Some points, each followed by its number:
[ 0.22  0.17 -0.32  0.01  0.72 -0.88  0.04 -0.13  1.22  0.47  2.01 -0.88
  0.69  2.49  0.1   0.95  0.03  0.78 -0.21 -0.16 -0.8   0.05  1.65 -0.62
  0.16 -1.15  1.66  0.55  0.39 -0.69  0.08 -0.53] 0
[ 0.02  0.95  0.48 -0.05 -0.27 -1.65 -1.69  0.44  1.28 -0.01  1.58  0.12
 -0.03 -0.17  0.11 -0.29 -1.61 -1.09  2.24  0.05  1.93 -0.45 -0.13 -0.46
 -0.82 -0.2  -1.41  0.75  1.07  0.41 -0.76  0.92] 1
[ 0.56  0.02  0.02  0.09  1.46 -0.3   0.39  0.35  1.18  0.09  2.28 -1.12
  0.84  2.44 -0.15  1.28 -0.11  0.57 -0.19 -0.21 -0.67  0.33  1.5  -0.68
 -0.04 -1.08  1.64  0.35  0.06 -0.82  0.39  0.1 ] 2
[-0.68  0.77 -0.76 -0.38  1.37 -1.95 -1.45 -0.03 -1.08  1.24 -1.47  1.32
 -2.25 -1.83 -0.29  1.61 -0.92 -0.84 -0.87  0.06 -1.2  -0.74  5.25  0.03
 -0.63  0.01  2.75 -0.18 -1.06  1.77  0.66 -0.77] 3
[-0.69 -0.67  0.35 -0.24 -1.29  2.07  1.21 -0.08 -0.35 -1.22 -1.34 -0.22
  0.32 -0.64  0.1  -1.38  1.29  1.14 -0.49  0.09  0.43  1.61 -3.73 -0.3
  1.07  1.38 -1.91 -1.01 -0.81 -0.86 -0.18 -0.2 ] 4
[-0.26  0.69 -0.04 -0.71  1.7   0.26  0.94  0.81 -1.23  0.92 -0.38  0.47
 -1.09 -1.45 -0.32  1.57  1.46  0.52 -1.59 -0.39 -1.96 -2.28  4.33  0.03
  0.27 -1.23  4.12 -0.15 -0.96  0.66  0.69 -0.75] 5
[ 0.19 -0.29  0.66  0.04 -0.35 -0.58 -0.72 -0.76  0.16  0.31  1.24  0.11
  1.97 -0.06  0.14  0.1  -0.13  0.42  2.5  -0.17  1.38  0.93 -1.03  0.34
 -0.6  -0.63 -1.15  0.24  1.91 -0.29 -0.42  2.26] 6
[ 0.95 -0.14  0.28 -0.5   0.56  0.39  0.48 -0.44  1.77 -0.21  2.39 -1.36
  2.02  2.75 -0.29  0.24 -0.19 -0.64 -1.28  0.03 -0.82  1.18 -0.66 -0.48
 -0.3  -0.54  0.63 -0.51  0.23 -1.06  0.36 -0.64] 7
[ 0.64  0.18 -0.01 -0.64  0.39  0.72  0.17 -0.6   1.49  0.52  1.73 -1.17
  2.06  2.03  0.23  0.72 -0.56 -0.35 -0.74  0.39 -1.34  1.13 -0.4  -0.3
 -0.4  -0.3   0.85 -0.2   0.81 -0.92  0.62 -0.66] 8
[-0.36 -0.41  0.3  -0.55 -0.16  1.98  0.31  0.7  -0.83  0.59 -2.01  2.98
  0.82 -0.73  0.21 -0.59  1.45  0.31  1.91 -1.   -0.13  1.22 -2.19  0.33
 -0.36 -0.39 -0.72 -0.6  -0.09  1.48 -0.61  0.55] 9
[-1.09 -0.48 -0.22 -0.7   0.75  2.57  2.59  1.23 -0.71  0.27 -0.44  2.86
 -0.55 -0.28 -0.14 -0.34  1.09 -0.37  0.64 -0.58 -0.53 -0.21 -0.78 -0.08
 -0.18 -1.34  0.01 -0.46 -0.85  1.26 -0.52 -0.19] 10
[-0.67  0.7  -0.41  0.07  1.27 -2.28 -0.73  0.08 -1.01  1.55 -1.82  0.88
 -2.67 -1.65  0.32  1.27  0.01 -0.41 -0.97  0.63 -1.19 -1.11  4.7   0.
 -0.32  0.04  2.66  0.08 -0.84  1.9   0.59 -0.4 ] 11
[-0.64  0.67 -0.1  -0.25  1.92 -1.76 -0.92  0.24 -0.72  0.98 -1.75  1.21
 -2.13 -1.42 -0.28  1.68 -0.47 -0.45 -1.35 -0.09 -0.58 -1.23  5.09 -0.15
 -0.4  -0.16  2.72 -0.68 -0.71  1.99  0.34 -0.88] 12
[-1.19 -0.85  0.54 -0.96  0.63  1.77  0.68  0.19 -0.69  0.33 -1.52  3.41
  0.75 -0.21 -0.16  0.58  0.86 -0.02  1.48 -0.47  0.42  1.16 -1.52  0.24
 -0.33 -0.14 -1.18 -0.31 -0.41  1.1  -0.88  1.2 ] 13
[ 0.42  0.61 -0.25 -0.09  0.87 -0.3   0.17  0.04  1.07  0.2   2.02 -0.94
  0.69  2.61 -0.18  0.8   0.18  0.57 -0.38 -0.41 -0.74  0.77  1.3  -0.34
 -0.18 -1.15  1.79  0.67  0.34 -0.67  0.22 -0.49] 14
[ 0.94  0.3  -0.7   0.46  0.51  1.77  1.7   0.31  0.37  0.56  1.65 -0.32
  0.42  3.27  0.15  0.97  0.96 -0.27 -1.41 -0.18 -2.49 -0.88  0.99  0.1
 -0.12 -0.87  2.33  1.08 -0.45 -0.29  0.46 -1.67] 15
[ 0.22  0.28  0.54  0.52 -0.59 -2.42 -1.6   0.12  0.76  0.46  1.9  -0.26
 -0.62  0.1   0.74 -0.98 -1.57 -0.88  2.1  -0.12  1.66 -0.35  0.08 -0.22
 -0.45 -0.28 -1.57  0.58  1.11  0.64 -0.56  1.08] 16
[ 0.75 -0.27 -0.82  1.28 -1.17  0.61  0.33  0.19  0.91 -1.04 -0.23 -0.62
 -1.33  1.77 -0.17 -0.78 -0.72 -0.67 -0.74  1.09  0.7  -0.98 -1.27  0.25
  0.29  1.71 -1.58  0.76 -0.84  0.19  0.03 -1.43] 17
[ 0.58 -0.04 -0.72  1.67 -1.78 -1.8  -1.75 -0.17  0.34 -1.13 -0.08 -1.15
 -1.71  0.94 -0.07 -0.93 -1.32  0.27  0.44  1.01  2.21 -0.41 -0.99  0.3
  0.98  1.73 -1.8   0.71  0.06 -0.2  -0.56 -0.5 ] 18
[ 0.28 -0.13 -0.73  2.   -1.54  0.12 -0.04 -0.04  0.19 -1.26 -0.64 -0.38
 -1.75  1.32 -0.08 -1.22 -0.6  -0.36 -0.85  1.17  0.48 -1.09 -0.87  0.54
  0.33  1.6  -1.07  1.03 -0.97  0.53  0.18 -1.37] 19
[ 1.06 -0.01 -0.25  0.07  0.96 -0.28  0.15 -0.47 -0.04  0.75  0.8  -0.81
  1.88  0.88  0.24  1.86  0.94 -0.03 -0.52  0.31 -1.1  -0.92  2.42  0.25
  0.04 -0.8   2.93  0.66  0.42 -0.6   1.14 -0.26] 20
[ 0.36  0.44 -0.5  -0.16  0.79 -0.78 -0.2   0.22  1.28  0.83  1.17 -0.02
 -0.74  2.85 -0.26  1.2  -1.27 -0.83 -1.63  0.35 -0.8   0.4   1.46 -0.42
 -0.68 -0.16  1.76  0.5  -0.77  0.59  0.76 -1.56] 21
[ 1.03 -0.01  0.43  0.04  0.97  0.5   0.18 -0.62  0.12  0.7   0.48 -0.89
  1.79  3.12 -0.52  0.58  0.96  0.12 -0.67 -0.21 -1.09  0.98 -0.15  0.3
 -0.32 -0.33  1.81  0.34  0.   -0.25  0.8  -1.05] 22
[-0.46 -0.35 -0.15 -0.98 -1.83  1.95  1.53 -0.19  0.   -0.86 -1.01 -1.14
  0.74 -1.77  0.13 -1.26  0.52 -0.04 -0.6   0.54 -0.05  1.44 -4.44 -0.53
  0.77  1.17 -2.39 -1.57  0.39 -1.66  0.24  0.28] 23
[-0.75  0.24 -0.13 -0.26  0.02  2.79  2.38  0.83 -0.97  0.22 -0.84  2.8
 -0.78 -0.24 -0.02  0.25  1.42 -0.66  0.99 -0.79 -0.43 -0.03 -1.03  0.11
 -0.44 -1.23  0.13 -0.25 -1.17  1.49 -0.01 -0.2 ] 24
[-0.54 -0.89  0.8  -1.18  0.48  1.53  0.72  0.58  0.19  0.65 -0.65  1.76
  0.75 -1.08  0.25 -0.86  0.35 -0.57  1.05 -0.54 -0.17  1.61 -2.52 -0.7
 -0.76 -0.67 -1.47 -1.48 -0.04  1.03 -0.66  1.48] 25
[ 0.49  0.01  0.12 -0.32  0.38  0.25  0.34 -0.31  1.31  0.21  1.79 -1.03
  2.04  2.26  0.24  0.58 -0.06 -0.59 -1.51 -0.14 -1.15  1.25 -0.98 -0.28
 -0.24 -0.47  0.4  -0.05  0.19 -1.05  0.55 -0.35] 26
[-0.7  -0.38  0.57 -0.25  0.07  1.83  0.72  0.47 -1.2   0.86 -1.68  2.64
  0.39 -0.22 -0.07 -0.49  1.3   0.27  1.8  -0.38  0.18  0.97 -1.79  0.56
 -0.49 -0.22 -1.16 -0.78 -0.34  1.45 -1.17  1.23] 27
[ 0.37 -0.51  0.43 -0.18 -0.86 -0.53 -0.91 -0.88  0.71  0.58  2.2  -0.98
  2.52 -0.82  0.38 -0.81 -0.37 -0.3   2.23 -0.15  1.4   0.71 -2.12  0.13
 -0.7  -1.1  -1.61  0.67  2.18 -1.35 -0.71  2.29] 28
[-0.97 -0.15 -0.75 -0.14 -1.88  3.21  2.49  0.56 -0.24 -1.26 -1.06 -0.52
 -0.92 -0.46  0.16 -1.31  2.    0.96 -1.37  0.77 -0.67  0.18 -3.06 -0.27
  1.    0.69 -1.52 -0.86 -0.9  -0.82  0.   -0.77] 29
[-0.2  -0.79  0.34 -0.41 -1.13  1.44  0.86 -0.23 -0.99 -0.92 -1.65 -0.83
  0.34 -2.64  0.23 -0.81  1.46  0.64 -0.84  0.69  0.   -0.67 -1.04  0.64
  0.96  0.98 -0.74 -0.87 -0.12 -1.48  0.09  0.36] 30
[-0.52 -0.51  0.97 -0.96  0.24  1.37  0.19  0.2  -0.52  0.38 -1.    1.75
  0.83 -1.15  0.11 -0.72  0.16 -0.46  1.1  -0.72 -0.07  1.47 -3.12 -0.02
 -0.76  0.02 -1.87 -1.27  0.29  0.9  -0.83  0.98] 31
[ 1.09 -0.04 -0.06  0.08  1.48  0.59  0.07 -0.06  0.69  0.02  1.27 -0.24
  1.52  3.41 -0.27  0.6   0.41  0.02 -0.67 -0.31 -1.35  1.12  0.27 -0.4
 -0.19 -0.48  1.35 -0.02  0.18 -0.13  0.06 -0.65] 32
[-0.55 -0.15 -0.17 -0.78  0.17  2.81  2.22  1.05 -1.06  0.21 -1.07  1.99
 -0.77 -0.02  0.08 -0.08  1.77 -0.23  0.79 -0.88 -0.7  -0.48 -1.17 -0.2
 -0.08 -1.03 -0.06 -0.09 -0.77  1.17 -0.21 -0.44] 33
[-0.24 -0.47  0.34 -0.38 -0.82 -0.84 -0.69 -0.29  0.96 -0.01  2.81 -1.4
  2.46 -0.83 -0.23 -0.97 -0.92 -0.44  1.97 -0.11  1.55  0.85 -1.98 -0.33
 -0.41 -1.46 -1.61  0.11  2.15 -1.18 -0.28  2.39] 34
[-0.74  1.32 -0.33 -0.54  1.55  0.24  1.14  0.38 -1.31  0.32 -0.65  0.32
 -0.58 -1.32 -0.37  1.71  1.13  0.41 -1.11 -0.7  -1.69 -1.82  4.11 -0.28
 -0.31 -0.59  3.35  0.16 -0.85  0.85  0.91 -1.01] 35
[-0.71  0.77 -0.28 -0.16  1.68 -2.03 -1.17  0.43 -1.14  0.96 -1.37  0.97
 -2.13 -1.71  0.23  1.24 -0.8  -0.18 -1.35  0.17 -1.09 -1.44  4.39 -0.17
 -0.38  0.28  2.36 -0.52 -0.88  2.11  0.81 -1.05] 36
[-0.81  0.38 -0.17 -1.01  2.15  0.34  0.64  0.01 -0.8   0.29 -0.31  0.95
 -1.06 -0.88  0.07  1.84  0.56  0.   -1.89 -0.63 -1.19 -1.75  4.23 -0.78
  0.07 -0.8   3.74 -0.26 -0.96  0.47  0.28 -1.35] 37
[-0.53 -0.32  0.62 -0.66  0.47  1.06  0.2   0.33 -1.91  0.83 -2.22  2.25
  0.47 -2.94  0.22  0.54  1.16  0.01  1.41 -0.97 -0.29 -0.78  0.27  0.88
 -0.15 -0.2   0.15  0.09  0.14  0.97 -0.27  0.8 ] 38
[ 0.6   0.04 -0.61  1.77 -1.47  0.43  0.23  0.55  0.9  -0.94 -0.31 -0.65
 -2.39  1.41 -0.49 -0.7  -0.79 -0.65 -0.92  0.72  0.59 -1.06 -0.93 -0.02
  0.43  1.63 -1.25  0.98 -0.77  0.17 -0.09 -1.75] 39
[ 1.1  -0.2   0.28 -0.16  1.06  0.3  -0.01 -0.07  0.99  0.17  1.1   0.31
  2.07  3.13 -0.06  0.84  0.17  0.25 -0.69 -0.22 -1.05  1.33 -0.05 -0.13
 -0.25 -0.47  1.17 -0.12 -0.24 -0.63  0.62 -1.03] 40
[-0.87 -0.93 -0.01 -0.21 -1.6   2.98  3.04  0.52 -0.39 -1.23 -0.75 -0.59
 -1.33 -0.39  0.12 -1.08  1.36  0.65 -0.88  0.34 -0.26 -0.1  -2.33 -0.29
  0.68  0.63 -1.46 -0.3  -1.21 -1.69  0.42 -0.91] 41
[-0.42  0.04  0.43 -0.24  0.5  -1.58 -0.45 -0.46  0.43  0.36  2.97 -1.16
  1.51 -0.14 -0.49 -0.19 -0.68  0.45  2.39 -1.12  2.34 -0.03  0.23 -0.05
  0.02 -1.12 -1.17  0.34  2.03 -1.12 -0.9   2.34] 42
[ 0.85  0.31 -0.54  1.83 -1.72 -1.51 -1.91 -0.04  0.9  -1.22 -1.15 -0.13
 -3.31  1.23 -0.16 -1.5  -2.55 -1.8  -1.05  1.6   1.73 -0.2  -0.02  0.94
  0.13  2.58 -2.04  0.97 -0.94  1.57  0.02 -1.31] 43
[-0.41 -0.34  0.6  -1.38 -0.16  1.43  0.9  -0.15 -0.08  0.32 -1.51  1.91
  0.68 -1.28  0.02 -0.5   0.26 -0.34  1.26 -0.4   0.04  1.25 -2.71  0.12
 -0.79 -0.5  -1.84 -0.98 -0.16  0.88 -0.3   0.9 ] 44
[-1.15 -0.29  0.71 -0.74  0.72  1.29  0.58  0.8  -0.6   0.14  0.03  1.78
 -0.6  -0.63  0.09 -0.69  0.62  0.39  2.2  -1.28  0.87  0.3  -0.9  -0.55
 -0.21 -1.16 -0.24 -0.7  -0.05  0.72 -1.12  0.98] 45
[-0.7   0.19 -0.33 -0.31 -1.77  0.95  0.49  0.52  0.03 -0.85 -1.63 -0.04
 -2.22 -1.27  0.19 -1.3  -0.68 -0.4  -1.16  0.87  0.32  0.31 -1.92 -0.44
  1.02  1.22 -2.97 -0.53 -0.64 -0.22  0.02 -0.49] 46
Which three points above are nearest to each new point? Their numbers follow each, nearest first.
[-0.82 -0.21  0.29 -0.73  0.72  0.45  0.06  0.8  -0.72  0.72 -1.17  2.71
 -2.02 -0.18  0.36 -0.64 -0.95 -1.44  1.11 -0.69  0.9   0.34 -0.63 -0.49
 -0.94 -0.18 -1.08 -1.11 -1.07  2.68 -0.81  0.09] 45 27 13
[ 0.53  0.03 -0.52  0.77  1.03 -0.68  0.2   0.19  0.93  0.98  0.93 -0.15
 -1.03  3.07  0.09  0.81 -1.36 -1.65 -1.74  0.78 -0.66  0.11  1.23 -0.63
 -0.81 -0.17  1.85  0.62 -0.87  0.95  0.26 -1.77] 21 14 0
[-1.04 -0.33 -0.29  0.35 -1.56  0.77  0.76  0.32 -0.23 -0.78 -1.86  0.21
 -2.81 -1.03  0.38 -1.45 -0.75 -0.49 -0.26  1.02  0.24  0.72 -2.7   0.24
  0.75  1.31 -2.28 -0.73 -0.73 -0.01 -0.11 -0.99] 46 4 19
[ 0.79  0.55 -0.47  0.69  0.51  1.51  1.51  0.34  1.04  0.37  1.58 -0.36
  0.58  3.18  0.    1.11  0.76  0.17 -1.13 -0.61 -2.12 -0.4   0.78 -0.41
 -0.24 -1.11  1.88  0.56 -0.57 -0.97  1.01 -2.06] 15 32 14
[ 0.11 -0.67  1.05 -0.36  0.13 -1.41 -0.66 -0.19  0.56  0.03  1.78  0.07
  2.08  0.05  0.15 -0.53 -0.44 -0.1   2.42 -0.69  1.63  0.32 -1.39 -0.28
 -0.77 -0.71 -1.29  0.09  1.44 -0.39 -0.94  1.93] 6 28 34
[ 0.51 -0.29 -0.86  1.49 -0.71 -2.3  -1.93  0.08  0.74 -0.78 -1.59  0.3
 -3.11  1.33  0.05 -0.53 -2.81 -1.58 -1.06  1.87  2.05 -0.16 -0.21  0.09
 -0.05  2.62 -2.14  0.18 -0.97  1.36 -0.02 -1.02] 43 18 19
[ 0.29  0.   -0.69  1.85 -1.38 -1.87 -1.63  0.02  0.83 -0.74 -1.38  0.15
 -2.89  1.26 -0.28 -1.48 -3.08 -1.45 -0.8   1.49  1.55 -0.23 -0.66  0.06
  0.16  2.62 -2.02  0.51 -1.01  1.39  0.46 -1.04] 43 18 19
[ 1.02 -0.09 -0.28  1.18 -1.79 -1.2  -1.44 -0.53  0.66 -0.4  -0.4  -0.64
 -0.25  0.3  -0.12 -1.49 -1.37 -0.57 -0.66  1.64  1.27  0.65 -2.74  0.86
  0.02  1.87 -2.51  0.3  -0.14 -0.57  0.01 -0.52] 18 17 19
[-0.62  0.79 -0.01 -0.9   0.92 -0.75 -0.46 -0.46 -1.18  0.88 -1.17  0.54
  0.71 -2.74  0.15  1.15  0.17 -0.08 -0.89 -0.15 -1.57 -0.11  2.53 -0.26
 -0.07 -0.56  2.33 -0.55  0.07 -0.05  0.28 -0.11] 35 37 36
[ 0.84  0.21 -0.57  1.3  -1.48 -1.35 -1.32 -0.14  0.7  -1.28  0.02 -0.82
 -1.43  1.04 -0.28 -1.22 -1.25  0.58  0.19  0.56  1.87 -0.09 -0.81  0.6
  0.86  1.32 -1.81  0.99 -0.02 -0.46 -0.19 -0.62] 18 19 17
[ 0.54 -0.26 -0.11  0.29 -1.59 -0.63 -1.59 -0.44  0.69 -1.03 -0.43 -1.19
 -0.13  0.79  0.1  -1.12 -1.66 -0.68 -0.73  1.45  1.06  1.09 -2.99  0.26
  0.4   2.09 -2.58  0.47  0.49 -0.41  0.22 -0.43] 18 17 19
[-0.13 -0.31 -0.64  0.17 -1.86  0.86  0.26  0.64 -0.02 -0.81 -1.21 -0.23
 -2.42 -1.35  0.11 -1.79 -0.7  -0.26 -0.66  0.94  0.32  0.31 -2.54 -0.14
  0.46  1.17 -2.16 -0.64 -0.97 -0.08 -0.4  -0.58] 46 19 17
[ 0.81  0.09 -0.21  0.52  0.44 -1.09 -0.6  -0.2   1.16  0.29  1.09 -0.15
 -0.6   2.93 -0.14  1.13 -1.19 -1.38 -1.36 -0.13 -0.97  0.3   1.31 -0.27
 -0.6  -0.32  0.97  0.23 -0.46  0.78  0.6  -1.53] 21 0 14
[-0.7   0.08 -0.12 -0.88 -1.46  1.4   1.12 -0.35 -0.29 -0.6  -0.52 -1.28
 -1.11 -1.3  -0.28 -1.2   0.78  1.77  0.07  0.29  1.    0.9  -2.38 -0.38
  1.02  0.41 -2.02 -0.75 -0.55 -2.11 -0.23  0.24] 4 23 41
[ 0.29  0.2  -0.27  1.89 -0.96 -1.77 -1.27  0.2   0.63 -0.84 -0.34 -0.96
 -1.31  1.   -0.42 -1.25 -1.65 -0.13 -0.28  0.6   2.04  0.2  -0.89  0.12
  0.8   1.04 -2.3   0.39 -0.38 -0.14 -0.62 -0.29] 18 19 17
[-0.25 -0.57  0.65 -0.47 -1.1   1.06  0.3  -0.52 -1.06 -0.95 -1.67 -1.2
  0.45 -2.83 -0.15 -1.06  1.56  0.92 -0.78 -0.03 -0.35 -0.13 -1.42  0.41
  1.2   0.92 -0.74 -0.78 -0.19 -1.72  0.03  0.15] 30 4 23
[-0.63  0.67 -0.07 -0.63  1.34 -1.11 -0.66 -0.21 -1.63  0.91 -2.54  1.
  0.38 -1.45 -0.1   1.4   0.86  1.06 -0.57 -1.14 -1.52 -0.47  3.64  0.31
  0.2  -0.31  2.84 -0.14 -0.72  0.43  0.15 -0.07] 35 12 5
[-0.28  0.01  0.16 -1.14  0.95 -0.74 -0.6  -0.75 -0.88  1.25 -1.34 -0.06
  0.6  -2.65  0.02  1.15  0.48 -0.31 -1.13  0.1  -1.19 -0.39  2.88  0.25
 -0.13 -0.17  2.03 -0.49  0.39 -0.28  1.14  0.15] 35 20 37
[-0.62 -0.89  0.11 -1.   -1.79  1.87  1.43 -0.25  0.28 -0.94 -1.01 -1.1
  0.26 -1.5   0.19 -1.61  0.3   0.28 -0.77  1.38  0.38  1.59 -4.41 -0.02
  0.72  1.17 -2.8  -1.26 -0.29 -1.84 -0.07  0.3 ] 23 4 29
[-0.48  0.17 -0.56  0.12 -2.01  1.01  0.32  0.32  0.39 -0.5  -1.71  0.
 -2.59 -1.05 -0.6  -1.47 -0.33 -0.27 -0.46  1.02  0.19  1.   -2.28 -0.32
  0.81  1.4  -1.88 -1.01 -1.23 -0.09 -0.27 -0.36] 46 4 29
[-0.07  0.03  0.62  0.11  0.2  -1.87 -0.88  0.05  0.96 -0.85  2.82 -1.59
  1.26 -0.3   0.47 -0.34 -1.05  1.04  2.85 -1.02  1.86  0.31 -0.04 -1.02
 -0.31 -1.62 -1.17  0.71  2.05 -1.19 -0.88  2.39] 42 34 6
[-0.43 -0.09 -0.48  0.15 -1.81  1.04  0.59  0.5  -0.01 -0.76 -1.79 -0.27
 -2.46 -0.99 -0.37 -0.87 -0.57  0.37 -0.47  0.81  0.31  0.62 -2.37 -0.3
  0.59  1.18 -2.32 -0.78 -0.83 -0.08 -0.28 -0.96] 46 4 29
[ 0.01  0.33  0.21  0.14  0.29  0.43  0.37  0.61  0.87 -0.43  3.04 -0.91
  0.76  0.97  0.38 -0.19  0.31 -0.27  1.88 -0.81  1.12 -0.93 -0.64 -0.54
 -0.85 -1.43 -0.19  0.12  0.79 -0.36 -0.77  1.33] 42 6 1
[ 0.01  0.31  0.2   0.26 -0.81 -1.96 -0.7  -0.29  0.9  -0.13  3.19 -1.48
  1.62  0.28 -0.23 -0.64 -0.45  0.84  3.35 -1.37  1.66 -0.59 -0.05 -0.62
  0.04 -1.67 -0.88  0.84  1.93 -1.12 -0.49  2.17] 42 34 28
[-0.92 -0.12 -0.45 -0.03 -1.42  1.    1.3   0.04 -0.28 -1.34 -0.33 -1.47
 -0.59 -1.37 -0.4  -1.78  0.61  2.02  0.22  0.1   0.12  0.6  -2.25 -0.24
  1.2   0.62 -2.5  -1.09  0.11 -1.59 -0.03  0.39] 4 23 30
[ 0.08  0.39 -0.74  1.26 -1.43 -1.85 -1.7  -0.3   0.42 -1.04 -0.21 -0.94
 -1.64  0.94  0.1  -1.02 -1.29  0.47  0.31  1.14  1.7  -0.39 -0.56  0.62
  0.36  1.17 -1.69  0.88 -0.29 -0.7  -0.04  0.2 ] 18 19 17
[ 1.07 -0.04 -0.74  1.41 -1.66 -0.98 -1.74 -0.81  0.17 -0.58 -1.63 -0.34
 -0.39  1.05 -0.41 -0.99 -1.    0.19  0.26  1.31  1.15  0.66 -1.8   0.97
  0.48  2.81 -2.27  0.61 -0.16  0.04  0.03 -0.49] 18 19 17
[-0.5  -0.14  0.29 -0.12 -1.04  0.71  0.87  0.32 -0.13 -1.05 -1.09 -0.3
 -2.02 -1.04 -0.09 -1.36 -0.78 -0.03 -0.86  0.47  0.68  0.27 -2.45 -0.72
  0.42  1.36 -2.08 -1.46 -1.19  0.33 -0.4  -1.  ] 46 4 41
[ 0.53  0.45 -0.39  1.45 -1.35 -1.55 -1.15  0.1   0.51 -1.04 -0.09 -0.88
 -1.36  0.91 -0.13 -1.34 -1.5   1.24  0.24  0.48  1.91  0.12 -1.22  0.46
  0.8   1.46 -1.58  0.63 -0.34 -0.16 -0.19 -0.13] 18 19 17
[ 0.83  0.16  0.02  1.54 -1.81 -1.21 -1.43 -0.06  0.43 -1.06 -1.46  0.25
 -0.79  1.5  -0.34 -1.28 -0.95  0.38  0.24  1.43  1.21  0.55 -2.26  1.26
  0.63  2.04 -2.23  0.96 -0.4   0.11 -0.65 -0.62] 18 19 17
[-0.17  0.66  0.61  0.39  0.27 -1.53 -1.06 -0.16  0.94 -0.12  3.23 -1.55
  0.96 -0.43 -0.08 -0.61 -0.8   1.05  2.78 -0.76  2.4  -0.48 -0.28 -0.32
 -0.59 -1.47 -1.    0.47  1.95 -1.34 -1.02  1.88] 42 34 28
[-0.87 -0.04  0.42 -0.31  0.92  0.91  0.72  0.93 -0.35  0.04 -0.05  1.76
 -0.54 -1.08 -0.34 -0.08  0.53  0.29  1.79 -0.99  1.07  0.32 -0.7  -0.48
 -0.25 -1.04 -0.5  -0.87 -0.28  1.05 -1.05  1.21] 45 27 13
[ 0.7  -0.53  0.31  0.2   1.19 -0.01  0.15 -0.58  0.02  0.93  0.98 -0.51
  1.67  0.98 -0.08  1.38  0.39  0.01 -1.13  0.06 -1.46 -0.77  2.48  0.72
 -0.26 -0.37  2.48  0.54 -0.14 -0.57  0.5  -0.51] 20 0 2
[ 0.47 -0.39  0.66 -0.02 -0.47 -0.45 -1.06 -0.69  0.34  0.08  1.39  0.02
  2.21  0.48  0.02 -0.31  0.03  0.66  2.62  0.06  1.76  0.84 -1.25  0.38
 -0.27 -0.97 -1.25  0.38  1.72 -0.95 -0.73  2.43] 6 28 34
[-0.87 -0.84 -0.01 -0.02 -1.41  1.76  1.11  0.04 -1.25 -0.6  -1.53 -0.69
 -0.01 -2.89  0.22 -0.82  1.36  1.17 -0.85  0.56  0.12 -0.57 -1.47  0.17
  1.22  1.13 -1.21 -0.59 -0.13 -1.23 -0.02 -0.01] 30 4 41
[-0.36 -0.29 -0.15  0.06 -1.61  1.35  0.46  0.01 -0.14 -0.89 -1.77 -0.28
 -2.23 -1.23  0.38 -0.66  0.12 -0.42 -1.25  1.19  0.52  0.3  -2.48 -0.7
  0.39  1.09 -2.19 -0.84 -1.36  0.16 -0.14 -0.55] 46 4 29
[-0.66  0.12  0.22 -0.54  0.1   0.18  0.68  0.9  -0.43  0.07 -0.41  1.82
 -0.71 -1.17 -0.36 -0.25  0.73  0.72  1.93 -1.18  0.72  0.52 -0.4   0.21
 -0.25 -0.92 -1.47 -0.35 -0.11  0.99 -0.89  0.69] 45 27 13
[-0.96  0.02 -0.29  0.02 -2.08  0.92  0.78 -0.1  -0.73 -0.6  -0.82 -1.23
 -0.38 -1.4  -0.27 -1.13  0.45  1.79  0.24  0.55  0.36  0.42 -1.78  0.17
  1.33  0.44 -1.72 -0.11  0.   -2.09  0.26  0.69] 30 4 23
[ 0.63  0.17 -0.54  0.42  0.6  -0.66 -0.46  0.19  1.65  0.26  1.21 -0.1
 -0.73  3.24  0.32  0.74 -1.33 -1.41 -1.5   0.23 -0.54  0.2   0.93 -0.42
 -0.9   0.14  1.57  0.39 -0.51  0.86  0.5  -1.12] 21 14 0
[ 0.25 -0.19  0.69  0.36  0.19  0.23  0.66  0.36  1.03 -0.2   3.15 -0.32
  0.97  0.39 -0.19 -0.36  0.86 -0.15  1.28 -1.09  1.09 -1.   -0.39 -0.75
 -0.72 -1.36  0.03  0.46  1.04 -0.21 -0.53  1.24] 42 6 34
[-0.3  -0.49  0.56 -0.55  0.61  1.32  0.03  0.31 -1.36  0.6  -1.86  1.87
  0.79 -2.28  0.43  0.12  0.97 -0.27  1.29 -1.47 -0.23 -1.26  0.8   0.74
 -0.11 -0.2   0.44  0.18 -0.05  1.07 -0.42  1.09] 38 45 9
[-0.49 -0.26 -0.15 -0.65 -1.42  1.6   0.9   0.02 -1.1  -0.79 -1.95 -0.79
  0.43 -2.9   0.24 -0.74  1.77  0.86 -0.69  0.72 -0.2  -0.99 -1.2   0.11
  0.93  1.12 -0.52 -0.26  0.02 -1.45  0.21  0.38] 30 29 41
[-0.59 -0.29  0.16 -0.64  0.02  0.88  0.4   1.18 -0.73  0.93 -0.66  1.28
 -0.66 -1.2   0.21 -0.37  0.34  0.68  2.63 -1.07  0.44  0.42 -1.16  0.
 -0.28 -1.16 -1.31 -0.13  0.4   0.78 -0.4   1.07] 45 27 9
[-0.82  0.14 -0.27 -0.42  0.07  1.01  0.5   0.66 -0.69  0.52 -0.54  1.87
 -0.34 -0.9  -0.26 -0.01  0.58  0.77  2.35 -1.79  0.15  0.76 -0.78  0.24
  0.1  -1.2  -1.15 -0.45  0.21  1.07 -0.58  0.47] 45 27 9
[ 1.19 -0.22 -0.33  1.6  -1.25 -0.89 -1.71 -0.11  0.22 -1.29 -1.4   0.03
 -0.62  1.61 -0.03 -1.59 -1.34  0.07  0.33  0.79  1.55  1.   -1.74  1.08
  0.47  2.17 -2.07  0.47 -0.78  0.01 -0.07 -0.59] 18 19 17
[ 0.17  0.05  0.54  0.04 -0.25 -1.1  -0.93 -0.89 -0.23 -0.24  1.76 -1.35
  1.98 -2.01 -0.15 -0.02  0.06  0.07  1.78 -0.49  1.52 -1.38  1.12  0.6
 -0.65 -0.95  0.16  1.16  2.16 -0.63 -0.37  2.53] 42 6 28
[ 0.63 -0.64  0.02  0.83 -1.52 -0.98 -1.25 -0.34  0.55 -1.19 -0.26 -1.26
 -0.47  0.74 -0.01 -1.27 -1.59 -0.83 -0.64  1.51  1.35  1.24 -2.64  0.2
 -0.08  1.94 -2.72  0.11  0.13 -0.33 -0.28 -0.4 ] 18 17 19
[ 0.46 -0.28  0.35 -0.09  0.05  0.02  0.45  0.65  1.62  0.02  2.67 -0.74
  0.9   0.54  0.1  -0.31  0.16  0.04  1.6  -0.42  1.15 -1.02 -0.33 -1.06
 -0.59 -1.53 -0.1   0.53  0.88 -0.32 -0.9   1.38] 42 6 1
[ 0.85  0.59 -0.66  0.62  0.64 -1.1  -0.03  0.28  1.12  0.34  1.15 -0.43
 -0.71  3.04  0.12  1.   -1.15 -1.24 -1.36  0.02 -0.95 -0.12  1.39 -0.82
 -0.83 -0.05  1.12  0.28 -0.82  1.01  0.82 -1.8 ] 21 0 14
